One vector is turned by the same rotation once a step. Each row is the vector after some number of steps, and that number follows the row.
The counts run from 0 to 206.
[ 95 112 117 134 118 137  77  89 129  91 117] -> 79
[ 96 115 150 136 126 140  91  91 162 109 159] -> 175
[111  93 151 125 126 138  93 131 157  89  97] -> 27
[114  80 137 129 131 122  69 132 144 117 104] -> 85
[124  99 115 137 128 141 123 177 121  77 128] -> 62
[131  71 113 141 128 119  68 153 115 106 108] -> 41
[106 104 127 121 114 145 109 157 122  69 103] -> 165
[143  79 122 137 148 127 112 179 130 117 153] -> 98
[134  73 121 145 146 133 130 183 143 125 156] -> 3
[107 138 120 149 117 150 102 120 132  90 189] -> 74
[115  87 122 145 127 119  91 132 123  85  91] -> 34
[101 126 122 171 127 132 107  95 141  96 175] -> 30
[104  94 137  91 128 151 104 173 141  97  99] -> 114
[102 129 112 140 110 155  93  81 125  84 146] -> 124
[126  81 152 151 137 124  93 155 148 111 108] -> 179
[123  96  89 149 131 134 137 111 126 108 186] -> 1
[107  76 112 128 137 123  86  88 139 102 102] -> 137
[ 97 109 129 130 127 148  93  75 164 108 145] -> 80
[107  92 149 114 141 143 115 166 153  84 108] -> 19
[109 118 109 126 132 159 127 138 141 105 209] -> 205
[ 93 122 129 135 115 165 130  94 158  89 161] -> 117
[ 93  99 125 114 112 148  99 127 135  73 102] -> 71
[ 93 107 129 130 115 149  87  86 143  88 114] -> 174
[105 106 133 128 105 148  85 179 120  85 106] -> 70
[136  95 141 160 137 122 107 165 104 110 157] -> 185
[107  87  93 128 137 138 131  92 157 115 172] -> 146
[117  76 108  86 144 143 117 144 145 107  96] -> 56
[125 117 142 172 123 135 107 175 113  82 132] -> 25
[105  96 152 136 124 144 107 149 140  79  91] -> 121
[102 115 111  92 107 146  87 141 126  86 122] -> 115
[ 98 122 114  97 112 167 101 109 137  91 167] -> 160
[133  95 115 138 130 151 130 193 121  98 168] -> 156
[133  96 112 144 141 138 124 156 132 118 196] -> 53
[115  98 138 169 132 131  73 160 109  82 102] -> 128
[ 91 115 113  87 121 162  99 112 147 103 158] -> 65
[108 108 112 153 126 140  82  94 129 117 180] -> 37
[106 116 129 156 134 157 152 141 149  89 168] -> 162
[130  84 104 178 137 128 129 143 115 102 166] -> 46
[108 105 149 153 142 165 140 173 153  91 166] -> 163
[130  78 100  85 133 131  92 143 134 112 129] -> 49
[107 117 119 170 127 137 100  94 124 105 176] -> 132
[117 123 117 142 129 156 141 156 124  98 193] -> 111
[111 101 134 116 118 137  57 136 119  85 108] -> 78
[101 104  79 114 117 154 141  90 136  93 158] -> 153
[135  80 103 159 146 126 150 165 113  93 134] -> 149
[112 103 113  99 131 154 133 103 154 112 176] -> 204
[130  58 109 146 139 107 108 135 134 109  89] -> 92
[112 131 143 162 124 146  93 126 148 115 195] -> 176
[133  80 120 126 157 136 136 189 145 110 148] -> 200
[ 94 102 137 110 116 152 108 112 149  77  95] -> 166
[129  83 146 190 149 116 123 140 142 116 149] -> 39
[104  84 101  96 125 141 121  98 153 108 116] -> 6
[120  82  99  94 133 146 106 110 153 126 151] -> 196
[ 94 131 117 137 109 147  75  89 130  88 149] -> 29
[ 85 118 104 109 113 160 117 102 130  83 133] -> 116
[111 113 151 187 137 149 135 145 135  75 149] -> 170
[100 100 138 120 124 128  70  85 160 116 118] -> 130
[123 100 133 165 137 130 108  82 157 131 173] -> 183
[106 104 154 159 139 158 150 157 152  90 165] -> 68
[120  86 115 176 134 127 139 112 143 127 174] -> 191
[130 107 162 163 140 127  98 163 147 108 147] -> 32
[121  70  93 108 136 136 103 140 115  97 104] -> 5
[102 106 125 105 121 153  65 113 151 101 127] -> 28
[110  75  96 123 132 126  98  68 149 106 136] -> 43
[116  96  78 106 122 137 113 104 130 122 183] -> 197
[123  93 167 150 137 142 104 173 152  91 117] -> 171
[141  97 101 153 142 131 129 167 120 106 177] -> 148
[114  94  94 146 125 131 112  88 130 114 174] -> 190
[112 118 142 172 130 151 114 171 126  86 169] -> 119
[125  69 120 167 148 124 140 142 153 118 176] -> 97
[106 142 131 125 118 165 101 107 151  96 175] -> 168
[104 118 168 155 128 145 115 164 141  94 183] -> 24
[112  86 137 136 148 148 146 177 147  85 113] -> 113
[105  86 134 127 129 126  76  94 158 108  97] -> 35
[130  78 118 157 132 143 158 148 141 109 168] -> 199
[113  88 137 152 131 150 146 170 128  83 118] -> 18
[110 106  91 116 124 145 122 122 135 106 190] -> 8
[134  86 122 110 139 149 127 188 137 104 129] -> 106
[124 102 140 197 132 123 104 153 120  90 134] -> 83
[122 100 105 138 142 144 124 124 149 130 194] -> 147
[104  67 113 100 132 155 125 153 142  77 103] -> 158
[117  65 102 106 130 137 118 115 139 115 107] -> 195
[111  96 146 157 121 140 113 157 127  81  94] -> 26
[120 114 124 160 136 147 141 176 115  82 164] -> 17
[123  61 117 121 145 131 142 164 143 103 106] -> 150
[133  95 128 183 146 124  95 165 126 124 172] -> 90
[106 132 129 168 119 144 118 124 131  83 179] -> 169
[121  99 136 187 141 124 116 117 138 104 161] -> 133
[ 99 113 141 111 117 151  96  89 158  88 118] -> 72
[123 110 148 140 131 158 107 181 137 103 135] -> 69
[142  79 119 181 143 132 127 140 123 104 157] -> 141
[ 98  98 152  97 127 151  82 129 159  88 103] -> 122
[120 100  73 132 130 129 103  92 123 111 179] -> 95
[124 100 143 194 130 126 107 155 134  95 124] -> 178
[119  92  83  92 123 139 101 163 123  86 112] -> 107
[138  79 127 152 152 143 152 176 147 105 145] -> 105
[133  66 128 164 155 111 134 158 139 106 115] -> 47
[117 111 154 173 128 135  84 177 125 104 143] -> 127
[117  72 103 109 132 121  74 113 149 123 124] -> 188
[ 96 124 109 147 119 157 131 112 135  78 180] -> 161
[120 103 141 166 137 121 103 131 144 127 191] -> 184
[132  74 145 175 135 116 101 149 134 102 104] -> 84
[123  57 124 126 145 104  99 136 144 109  94] -> 187
[133  86 129 147 147 112  73 171 127 113 121] -> 135
[119  87  83 118 126 128 104  99 126 119 177] -> 0
[136  74  89 122 133 129 109 171 111  98 124] -> 99
[129  84 107 144 124 122  74 137 110 105 103] -> 136
[106 103  97  93 122 148 110 125 132  82 104] -> 13
[117  93 113 119 138 134 144 115 155 132 191] -> 52
[138  77 100 126 142 129 112 184 123 111 123] -> 4
[107 115 141 176 116 147 116 101 152  89 170] -> 125
[128  96 136 140 136 142 136 191 135  99 179] -> 61
[114  78  67 107 119 138  95  93 123  96 127] -> 50
[120  99 159 175 138 136 111 159 144  89 136] -> 76
[120  78 109  93 146 142 108 145 144 113 119] -> 151
[131  93 130 173 150 129 116 125 163 129 189] -> 89
[115  94  96  99 132 156 120 108 154 116 162] -> 7
[ 89  98 110 100 125 162 133  90 155  99 155] -> 109
[112 103 146 135 127 146 115 192 130  79 129] -> 164
[138  67 122 161 169 123 118 162 136 116 126] -> 142
[119  88 115  93 130 149 110 175 136  97 115] -> 12
[111  92  95  69 116 160 102 129 134 101 140] -> 57
[116 106 101 142 114 137  77  77 124 119 155] -> 87
[113  92  85  91 120 151 100 112 130 101 140] -> 152
[113 106 141 121 128 136  72  81 155 129 156] -> 36
[125  67  92 136 135 119 110 149 120  97  98] -> 194
[121  68  98 103 135 129 117 130 128 102  98] -> 100
[127  69 118 164 142 130 150 132 145 110 176] -> 2
[107 117 149 188 119 135 118 137 125  76 157] -> 75
[111 124 136 166 129 157 137 120 140  82 176] -> 67
[103 104 130  92 122 154  88 152 137  87 114] -> 20
[111 106 114 123 122 124  57 100 126 108 129] -> 181
[120 101 133 137 137 158 150 149 152 103 192] -> 60
[116 107  91 123 131 148 129 123 124 103 196] -> 103
[105  90 121  75 123 151 103 129 148  93 128] -> 159
[137  56 117 116 137 120 104 165 137 120 118] -> 48
[101  89 117 115 131 126  86  80 160 120 157] -> 138
[124  75  89 104 117 118  84 130 117 107 111] -> 144
[121  80 108 125 134 139 104  94 153 132 177] -> 44
[127  86 105 161 129 135 140 107 145 109 176] -> 96
[134  67 123 159 141 116  98 152 128 105 116] -> 186
[107 117 117 119 127 157 124 128 160 104 189] -> 110
[134  74 144 157 141 113  96 167 140 123 136] -> 40
[ 97 127 146 119 118 155  90 103 166 109 177] -> 73
[ 94 100  95  93 124 157 127 109 127  88 115] -> 108
[115  83 130 127 128 119  56 132 140 110 108] -> 180
[121  91  92 116 126 127  71  97 132 125 163] -> 189
[109  82  84 121 136 138 125  87 154 113 161] -> 51
[106 101 108 137 133 149 157 110 151 109 174] -> 154
[119 111 156 186 141 139 115 127 160 103 175] -> 31
[112 119 149 148 133 141  93 105 148 114 183] -> 81
[140  75 128 160 144 123 124 160 138 131 167] -> 192
[ 98  82 133 145 115 124  88 119 141  91  81] -> 129
[ 96  95 125  89 119 156 114 122 165  93 103] -> 64
[116 118 116 154 130 159 146 151 119  72 176] -> 206
[110 123 126 131 147 160 125 150 143 108 195] -> 16
[105 106 110 151 128 132  89  74 137 103 153] -> 182
[115  96 159 146 132 137  85 162 152  94 113] -> 77
[139  74 149 188 147 123 113 154 146 115 151] -> 134
[115  97 128 133 136 148 148 162 145 112 187] -> 155
[123 119 135 178 132 127  93 142 119 109 182] -> 82
[141  69 120 114 145 113  84 159 142 122 119] -> 143
[103 114 131 129 126 141  64 129 122  78 100] -> 173
[121 101  89 148 136 140 142 122 124 110 194] -> 198
[ 90 111 143 100 120 159  99  97 161  94 132] -> 167
[100 118 128 112 121 170 134 111 160 103 181] -> 15
[113 104 108 142 129 133  97  98 142 125 185] -> 139
[140  74 115 164 138 114 102 160 105 104 122] -> 91
[113  77 101 122 133 122  79 107 121 113 103] -> 42
[104 108  81 106 115 160 110 107 125 104 159] -> 58
[102 121 124 111 115 150  67 109 136  93 143] -> 123
[112  85  91  93 125 144 115 150 130  82 111] -> 202
[118 100  98  86 129 146 110 111 139 113 182] -> 102
[102 129 107 119 122 167 117 113 127  91 181] -> 66
[115  88 109 135 137 145 132 166 116  68 103] -> 157
[105  82  80 114 129 130 105  79 128 103 124] -> 145
[128 104 110 163 134 132 114  82 157 112 169] -> 88
[132  89 127 156 143 150 159 159 141  93 156] -> 10
[121 108 128 167 134 154 154 168 129  68 151] -> 112
[ 96 118 152 147 136 158 130 110 157  97 176] -> 23
[117 103 138 160 133 140 122 174 117  74 113] -> 120
[126  98 104 180 135 118 112 120 116 123 195] -> 140
[117  71 105  89 126 143 118 101 150 124 135] -> 101
[ 88 102 105  92 113 158 128  97 141  82 140] -> 14
[125 115 164 178 139 138 110 142 149 102 167] -> 126
[131  91 151 154 134 122  73 167 114  96 107] -> 33
[ 86 124 119 138 117 158 117  89 149  84 154] -> 22
[111 103 149 125 126 132  70 171 129  92 110] -> 172
[116  64 115 105 140 125  82 115 151 132 116] -> 93
[141  92 105 144 138 131 133 178 107 100 162] -> 54
[118 124 132 191 138 132 102 143 126  99 172] -> 177
[116  85 125 112 134 154 117 156 137  70  99] -> 63
[120  91 107 116 126 122  53 112 134 112 122] -> 86
[108 104 103 126 130 157 146 105 139  85 171] -> 59
[108  88 100 100 130 127  76  96 136 127 147] -> 94
[108 128 152 147 124 155 126 143 150 106 185] -> 118
[103  86 100 102 123 152 124 104 151  91 119] -> 203
[123  98  97 153 145 130  96 126 136 123 197] -> 45
[142  78 109 142 144 121 114 187 110 106 143] -> 193
[113 118 122 126 121 136  74  87 141 112 162] -> 131
[125  79 138 119 143 149 129 190 145  94 133] -> 11
[ 88 123 110 107 106 149  95 108 129  82 128] -> 21
